A state moves one step at a time under one of 6 hidden systems, and each row is a state written as 18 numbers. Each run below is a few steps of one system.
seq 1, q391 (11 x 18):
[[ 11  -7  10  -4  43 -16 -13  11  -7  23  29  -1 -42   8   4 -24   2   1]
 [  5  26  11  -4 -16  -1  10 -28  39 -18 -11 -11 -30 -28  -9  11   8  16]
 [ -6 -37  25   7   3  18  -1 -35 -13  11   3 -16  25  -5  -3  -7 -10 -18]
 [-19  11 -14 -16 -43 -15   5   6  -8   9  -7   6 -24  26   1  10  -4 -21]
 [ 14   1  13 -10  10  24  -1  17  -2 -18 -23   2  42   6  -4  -8   6  27]
 [ -7  -6 -23  15  12 -12  10  14 -27  21  10   2 -18 -17 -14   8  10  -8]
 [ 18  11  12 -13  -5   0 -20   4  28 -23  23  -2   1 -10   1  15 -15  12]
 [-21   7   7  25  13  12  20  -8   4  27  -6  -5   3   1  -4 -17  -7   1]
 [ -2  -6 -23  -2 -28 -21 -20 -16  -3 -26   0  -6  -4 -11  10   3  -5 -13]
 [ 14  -8  22  -8  12  17   9   1   5  21   0   6  14  25  11  -4  12  10]
 [ -6  15 -13   6 -10  -3   6   7 -21 -13 -23   1 -30 -25  -5   1  -5 -10]]
seq 2, q612, 11 rows:
[[-17  -2 -27  27 -36   9   5  10 -26 -27  29 -15   3  -7 -26  -8  -3 -29]
 [  4 -19 -13 -43  24   1  15   3  17  -4  11  28  24  25   5  -1 -13  10]
 [ 14  16  -6  46 -17 -26   2  32   6  11 -20  21  -8  -8 -14  -3   3  14]
 [ 28  -4 -15 -21  -8   6   0 -27  -7  -8  41 -23   5 -26  13 -12  -7   4]
 [-14   3  16  -8  22 -15   6 -15  17  41 -30  15  -8   5   7   6 -11  13]
 [  3  17   9  29 -43  -3 -32  -4  -8 -17   0 -28  -1 -16   4   6   5 -12]
 [-11 -15  -1 -30  27  35  18 -16 -13  10  13  -8  14  12  16   0   7  -4]
 [-18  11   6  16  -3 -20 -20  23   0  -8 -40  17 -18  -2 -10  10 -10  -6]
 [ 21  -7   2   4  -7  28   2   0  -3 -27  43 -20  12  -2  -9  -7  21  -3]
 [-16  -6 -13 -14  20  -5  31  -6   3  19 -22  31  -7  -4  -2   2 -20  -1]
 [ 13   3  16  23 -27 -24 -38  13  11 -16   6  -7   2  -1 -16 -10  -4   2]]
seq 3, q887:
[[-12 -13 -30   7  25 -18  -2 -17 -24  27  12 -12 -17 -11  16  -8  18  -4]
 [ 11  19  23 -18  -7   2 -29   8  25 -26  -2   4 -12  -1  19  25 -10   2]
 [ -8  -3  11  24  12  27  25 -17  -1   3   7 -15  -4   1  -7 -26  21  -3]
 [-13 -14 -20 -26 -14 -18 -12 -12 -11 -23 -11   5 -11  -6   7  10 -17 -22]
 [ 18 -10  32   3   1  20  12  18   8   7   5  12  15  27 -14  -3  13   6]
 [ -8  12 -35   4 -14  -8  23  -2 -19  -3 -19   2 -11 -28  -8  -6  -8   0]
 [ 12 -17  21 -16  10  -5 -34   5   6  -3  13  -3  24   4 -11   2  -8  12]
 [ -6  19 -15  23 -14  -5  31   0   9  27   0   9 -21  -7   0  12  11   3]
 [ -3   6   7  -8  -1   8 -33  -6  -6 -21  -3 -17  25 -13  14  -6 -30   2]
 [ -7  -5  -2   7  10  -9  11  -5   9  26  10   0 -18  24  -3  -5  33   4]
 [  7  11  -6  -4 -15  13  -3  -5  -1 -30 -18   3   4 -26  19  20 -16  -7]]
seq 4, q401:
[[-44   8 -60  35  -8 -33  18  -5 -21  20 -25  -2 -19  38  11 -44  51  -2]
 [ 69 -29   9 -33  -7   8 -23  -3   9 -57  -8  25  27  -7  38  36  16   3]
 [ 12   9  29  19  29  27  48  20 -30  51  15  -3 -53  -3 -25 -28  13   2]
 [-24   6 -16 -45 -23 -26 -29 -31  17 -60 -21 -17 -16 -33 -23   3 -24   0]
 [  4 -42  40  35  -1  13  12 -17  16  56  29  -2  43  18 -21  18   9  -7]
 [-25  44 -50  -8 -40 -16   5  25 -31  -7 -28  15 -26  -7  25   7 -38 -23]
 [ 20 -17  31 -24  32  17 -31   9  15  -6  18 -17  63  23 -16 -26  17  47]
 [-14  19 -46  42   0 -26  30   0  -4  19 -10  11 -58 -26  10  25  30 -10]
 [ 33 -14  42 -30   8  26 -44  -5   7 -49  18  -8  24 -15  22  -3 -48  -8]
 [-40  16  -5  24   5  -1  45 -10   5  55   2  -9 -36  27 -24 -28  30   4]
 [ 10 -14 -15 -17 -28 -12 -34 -18   1 -65 -40   6  31 -27  22  28 -18 -12]]
seq 5, q100 (11 x 18):
[[ -8 -14  -1  15 -47 -32  12 -25  13  -4 -28  19 -51  16  -3   2   6 -39]
 [ 41 -16  33 -25 -23  40  22  -1  -7 -10  -5   9  37  13   0 -10  -8   3]
 [-21 -11 -12  -4   3 -21  17   3 -44  42 -35   1 -16  -4 -30 -19   6   3]
 [ 21   3  10 -26 -26 -12 -35  19   6 -22   5  -6  24 -12 -21  30  -1  20]
 [-12  15  -8  18  26  23  27   8 -10  45  26 -10  12 -17   5  14   3  14]
 [-30  21 -12   3  -9 -26 -44   2  11 -27 -11 -10  -7 -14   4  -3 -33  -5]
 [ 13  -7   1  11  14  20   7 -17  27   5  40 -11  22  20  21   0  33  11]
 [-12   5 -17  11   2  -3  12  -5 -12 -12 -42  21 -32 -19  22   6 -18 -26]
 [ 30 -12  36 -12  -2   8 -25   2   4 -21  26 -14   4  22  -7 -31   6   2]
 [-17  -1 -20  -9  -5   5  54 -17  -4  21 -23  14 -19  -8 -11  16  22  -1]
 [ 16 -16  36   5  -7   1 -40  15  -9 -21  -7   3  18 -11 -12   1 -39 -12]]
seq 6, q887 (11 x 18):
[[-15  -1   8 -30  31  21   9  10  11 -27   2  -1  -7  -4 -29  20  24  12]
 [ -8 -25   3  37   1   9   8  10   0 -18  11  13  -1 -16 -29  17 -10 -29]
 [ -2   3 -13  -7 -16   0   9  16   2   4  36  12   5  14  -7 -15 -39 -11]
 [ -3   5  -7   5   6 -18  13   1  22  11 -24  22  16   9  -7 -20 -13  23]
 [ 26  -7 -10  21 -17 -21 -17  -7  -5  -1  -1  -2   9 -17   9  -3   8   7]
 [ 15  14  10 -24   3   7   2 -11  -2  27  12 -13 -10 -10  20   7  -3  13]
 [-20  17  20   8   1   1 -15  -8   4   0 -26 -17 -14 -10  -4  -1   3   6]
 [ -7 -11  -5   3 -13  10  -8 -15  -5 -15  21 -20  12   5   1  10  23 -11]
 [-10  -5   3 -10  11  17  14   8  -7   8 -10  16  -4   8  10  15  -9 -15]
 [  0   6   0  11  -3   4  -6  27  -4 -24  -7   4  -3   7 -15 -21  -1   1]
 [  8 -15 -18 -11   9   0  21 -10   6  -4  19   5   8  -9  -8   1   7   7]]
seq 7, q852, 11 rows:
[[  9   1 -31  -4 -59  -2  -5   8 -39  -7  10  -4  29  -8  16  12 -26 -20]
 [ -8   8   3 -22  42  -4 -13  23  -1  37  -2   4  21  28  11  -9   6  36]
 [  1  24 -18  37  -2  -7 -10   9   4 -30 -20  -5 -20 -40  -2  17  20   9]
 [ 22 -24  10 -13  25  20 -11 -28  -5  -4  48 -16   6 -13  22  -4 -10 -12]
 [-40  19  10   8   1  -8  11  -5  20  19 -18   9 -39  13  -6  -4 -16 -12]
 [ 15 -13   3   3 -27  15  -9  -6  -5 -46  -7  -8  28   7  -1 -15   6  -8]
 [  0 -16 -14 -15  12  -3  34  -1 -20  39   0  19 -11  12  -1   1  10  -3]
 [ 10  17  20  -6 -11  -9 -25  25   6 -23 -26   8  -6 -15 -15   8 -21  10]
 [  8  -3  -6   8   5  17  16 -13  -1  13  37 -21  18  -6 -14 -11  23  18]
 [-22   1 -11  -7  -7 -20  -8 -12   5   8 -19  10 -10 -20  10  28 -32 -11]
 [ 13   3  26  24  -6  14 -23  13   4  -3  15 -13  18  20   4 -18   6   3]]
seq 8, q391 (11 x 18):
[[ 11  -8  12  23   9  51  11  13 -30  22  17  -7  43  10  34  15   5 -11]
 [-32  28 -27 -18  15 -13 -16  24 -16 -26  -4   1 -44   1  11  -8 -14 -14]
 [ 15 -16  18   9  31  14  -5 -10  39 -24   5  -5  28   5 -15  -2  44  31]
 [  3 -19 -13  16  -6   7  39 -15 -15  14  11  19 -32 -28   4  19 -18 -40]
 [  8   0  27 -21 -16 -12 -34   4  16 -29   6  -4  -1  20 -11 -34 -31   2]
 [-12   4 -17   4  -8  -1  45 -13   0  38 -26   7  10   8 -16  -6  27  21]
 [ 26 -17  -4  -1 -17 -13 -36   4 -25 -20  -6   4  10 -31  11  22 -26 -14]
 [ -6  24  20  -7   8  11   2  21   5  37  27 -13  -6  31  -7 -14  10  20]
 [-17  20 -21   2  -1   1   4 -16   4 -24 -34  -6  -3 -43   5  17  -7   9]
 [  3 -36  19  20  13   2 -33  -6  -2   3  31 -14  23  15   2  -3  11 -15]
 [ -9  33 -17 -14 -21  10  36   2  11   2  -2  16 -34   7  14  12  -4  -9]]
seq 9, q852 (11 x 18):
[[ 35 -14 -18  26 -27 -23   7 -34  16  20   5  -7  22 -25  16  31  40  20]
 [  6  25  23  -9  -4  10 -13  -1 -23  41  -3 -12 -11 -23  40  23 -46  -7]
 [-37  34   9   1   3   3 -36  -2   2 -10  -4 -47  -4  18  -1 -33  20  20]
 [-15 -31 -21   1   8  17  12 -34  -5 -23  -9  -3  12  -6  18  35  42 -19]
 [ 11 -20  31   7  11  15 -12  29 -23   0   4  21 -23  11   6   6 -26 -38]
 [ -9  27 -11 -17  -2  10  19  20  15 -23  18   1 -16  18 -28 -33   5  17]
 [  4 -41 -13   0  14  -4  20 -26   8 -14 -19  19  29 -21 -19   8  -4   2]
 [ 27  -3  13  18 -31 -24  -7  16  -2  28  16  15 -19   3  -7   4 -16 -11]
 [ -4  44  -5 -24 -12  13  14   0  16   8   1 -12  18  -4   8  -8 -17  34]
 [-17 -18  -7  19  11 -18 -20 -23 -13   9 -26 -16  22 -18  -5  -5  11   7]
 [ 19   5   2  -1 -23  -6 -16   0  -3   3  23  -6 -18   6  27  30  16 -15]]
seq 10, q401, 11 rows:
[[-18 -28 -37  10   6  -1   7 -11  12 -27  40   9  11  26   4 -24  -5 -27]
 [ 20 -13  -7  -2   3  -8  31   7  27  -6 -22  51   0  26   6 -11 -12  -1]
 [ 37  -2  -2  13 -19  -9  11   7 -12  -8  -9   7  -4 -15 -15 -42  -3  12]
 [ 19 -10  -2 -36  -7 -24   6 -32   2  24   1  -8 -16 -19  -5  -1   4  18]
 [ -1  12  35  10 -13  -4 -15   0  -1  27 -24  -6  -6 -18  -5  24 -17   5]
 [-19  22  -4   2 -23  10 -16  -3 -16   9  18 -38  12  -7   1   2   0   1]
 [-26  -5  -4 -14  20   7  -9  -3   2   8  -8  -3  18   9  17  22  11   5]
 [  0   6   4  32   1  14 -11  29  -3 -22   5   3  -1   4   3   3   8 -14]
 [  5  -4 -17 -16  15  18  19  -9   5 -20  25   0  -2  -1   2 -13   5   0]
 [ -1 -19  10   8  18 -13   5  -2  11  -3 -22  22 -11   0 -11  -7  -8  -5]
 [ 17   1  -1   8 -37  -6   6  -5   3  -9  15  -1  -6  -4  -9 -10  -5  -8]]
seq 11, q100 (11 x 18):
[[ 32 -47  45 -14   4  -4  31 -31  28  63  11  25  13 -12 -25  27 -26   6]
 [-10  43  -3  39 -80 -23  -1  16 -25  33 -28 -13  -2 -19 -15  -6 -39  -3]
 [ -6   0 -13 -58   3  11 -25 -30  -7   7  14 -37  69   5  21  -9   3  44]
 [-25   8  -3  38  34 -19 -19   7 -12  39 -39   1 -17 -16  27  45  33   3]
 [ 18  37   5  -5 -18  27 -41  31  -8 -60  42 -27 -12  -7  21   7  -2  -9]
 [-38  -8  -2 -16  64  29  41 -27  20  15   9  -1 -17  15   1 -19  16   3]
 [ -4 -17  16  42 -27 -19 -29   7  15 -50 -34  20 -20  -2 -20   9 -10 -38]
 [ 37 -20 -10 -19 -18  30  44   1  -9  10  52  10  22  32   5 -20   7  -5]
 [-19   2  -3 -12  14 -28  15   3  -8  19 -73  33 -19 -15 -20 -14 -34  11]
 [ 45 -12  17  11 -34 -14 -36   4   0 -15  36 -29  27  -7 -27  -5  24  18]
 [-17  19 -33 -29   7  12  53 -18 -10  52   4   6  -5 -21  20  37 -10   7]]
seq 12, q612, 11 rows:
[[-21  29  -2  -1 -19  28  20  21 -30  31  15 -21  11   4 -14  -5 -14   3]
 [-28   6 -24 -23  14 -12 -28   7   6 -20 -11  -4  28  -7   1  15 -10  17]
 [ 11  -5   2  42  18   8  -7  21  12   6  27   6   7   3   7  21  22  -1]
 [  0  20 -20  -2   0   8  13  -4   2 -17  10   3 -26 -20  21 -14 -28 -12]
 [ -5 -13  15   2  21 -13 -15 -18  22  -7  -8  -5   2  14  -9 -34   9  15]
 [  8  -9 -11  14 -34  -4  20 -17  -2   4  -8   7 -12  -4   7  18  21 -19]
 [ 14 -12  25 -20   3  13  -7   4 -16  -2  -6   4  10   4   2 -17 -31  -6]
 [-17  18  -7  -5 -14 -11   6  10  -4  20 -10  -9 -11  11 -27  -5  21  18]
 [ 14 -13  -2  -6  -4  12  -7  -9  -3 -20   2  -2  26 -29   3  29  -6   1]
 [-11   4   8  12  12  -1   0  17  -2  34  20   3 -10   8  -5  -3 -14  -4]
 [ -8  28 -15  -5 -20  -3  -5  -7  17 -23  -4 -10   1  -9   7   1  -4  10]]

Name the system that made each run.
seq 13 (2 x 18):
[[-29 -12  28 -19  36   9 -24  -2   3 -17 -85  17  26  16  16  19  -1   7]
 [ 28  -9   0  47 -18  15   2  29 -42 -15  30 -17 -31   0 -20 -12  56 -21]]
	q852
seq 14:
[[ 29  21  -9 -15 -18   9  -5 -11  21 -21   6   1  17  -4  46  15  -4  15]
 [ -6  -3  11  27  36   2   0  -3 -17  30 -19  -7  -5  -6   9 -30   4  10]]
	q612
seq 15:
[[ 17 -22  15  -1 -24  -1  10  -5  12  16  -3  32   3  17  22  41 -13 -27]
 [  0  31   4   9 -13  18  11  25 -26   3 -17  -3  -2   7   0 -42 -12   8]]
	q887
seq 16:
[[  4  10  32 -28 -20  15 -10  -3  14  -7   8  -7 -12  32  10  13  15  -4]
 [-27   1   1   8   5  33  29   6 -19  -1 -27   0  16  -5 -19  -4  -1  -5]]
	q852
seq 17 (2 x 18):
[[-22  13 -31  -2   1   9  14  -3   0  23  41  -6  -3  -6  22  29  -6 -12]
 [-19  11  24  16  23   8 -29  15  20 -20 -25   8   9  14  13 -12 -30   1]]
	q887
seq 18 (2 x 18):
[[-18  23 -34  35 -37 -15 -38 -17  -5 -32 -16 -32  23 -20  32  -9  -8  -3]
 [ 14 -17  -4 -31  33  12 -10 -26  -1  12  20  -9  10  24  58   5  25   3]]
	q100
seq 19, 2 rows:
[[-13  55  23 -26  22  40  -1 -15  25 -17  -4 -28 -11 -19  27  -9 -18  27]
 [-37 -36   0  29  13  -3 -13 -46 -13 -13 -18 -32  -4  -7 -17 -27  26 -22]]
	q852
seq 20, 2 rows:
[[-43   2 -10 -22   5  -6  13   5 -21  29 -16  -9   9   7 -40 -14  -4  14]
 [ 10 -14  -4   9 -20 -19 -27  17   7 -22  -5   7  25  -7 -14  39  18   4]]
	q852
seq 21, 2 rows:
[[ 43  51   3   3 -40  -1  15  20   3 -17 -27  10 -12 -16   7 -42 -34  26]
 [  5 -34   0 -29  26  -8   0 -65 -12  20   5 -37  11 -27 -10 -32  23  25]]
	q100
seq 22, 2 rows:
[[ 24  32  -5 -51 -43  10  18  27 -23 -11 -39   8  13  38  -6 -37  13  32]
 [ 20 -30 -12 -13  27  -9  -1  12 -44  15 -28  -3  27 -38 -36  15  34  35]]
	q612
seq 23 (2 x 18):
[[ 52 -33  14 -26 -60   2  10 -21 -13  -4  16  -7  28  13 -13  -6  19   0]
 [  2   6   1 -35  -5  -2  34  15 -37  66 -38  21   6  -5  -4  13 -22  17]]
	q612
seq 24, 2 rows:
[[ 11 -13  -4 -13 -14  18  39 -12  21 -10  -9  26  17  11   4  31  20  -3]
 [ 10  -8   8  24  -5  -8  -6  31 -24   7 -13  17   2  -7 -16 -22 -38 -12]]
	q612
seq 25 (2 x 18):
[[ 22   9   3  -1 -14  24   4   3 -51  11 -56  -2  31 -31  36  18 -11   6]
 [ -5  18   8 -16  22 -12 -38  28 -31  16  17 -35 -22   8 -20 -19  33  23]]
	q887
seq 26 (2 x 18):
[[  0  11   6  30  23 -45   5 -20  33  61 -45  18 -10 -30   2   6  -9  41]
 [ 33  29  17  22 -58  -4 -43 -22  -6 -17  11 -47   0 -34  32   4   0   1]]
	q852
seq 27, 2 rows:
[[ 35 -32 -14 -21  33  17  22  -8 -39 -11  40 -19 -27 -23 -27 -24  53   6]
 [-12  -2  26 -29   0 -15  10   4  23   9  -9  25 -48 -27 -34  47 -40 -14]]
	q100
seq 28, 2 rows:
[[-11 -28 -30  -9  86  14  -5  -2 -42  33  37  -3  16 -40  25  12 -25  -5]
 [-20  54  18  17   1 -38 -46  18  58  -9   9   0 -63   7  14  15 -10   3]]
	q612
seq 29 (2 x 18):
[[ 37 -13  30 -38 -36  24  27 -41  -6  -4 -10 -20  25 -52 -39  -4 -21  25]
 [-37 -15  13  -8 -25 -34 -15   2 -34  75 -10  -7   6   9 -32  13 -37 -14]]
	q391
seq 30, 2 rows:
[[-37 -11  18   9  20  13 -28 -14  -8  30 -12 -30  43  12  11  24  24   7]
 [-19  25 -26  26 -11   3  -9  26 -16 -10   2  -2 -20   8  32  31  21 -19]]
	q887
seq 31 (2 x 18):
[[ 28   8  -6   3 -16 -17 -13  33 -49  -2 -80  19  24 -46  -2  20 -21  20]
 [ 25   7   0 -28  15  -5 -37  12 -34  31  66 -53   4 -13 -14 -13  22  33]]
	q100
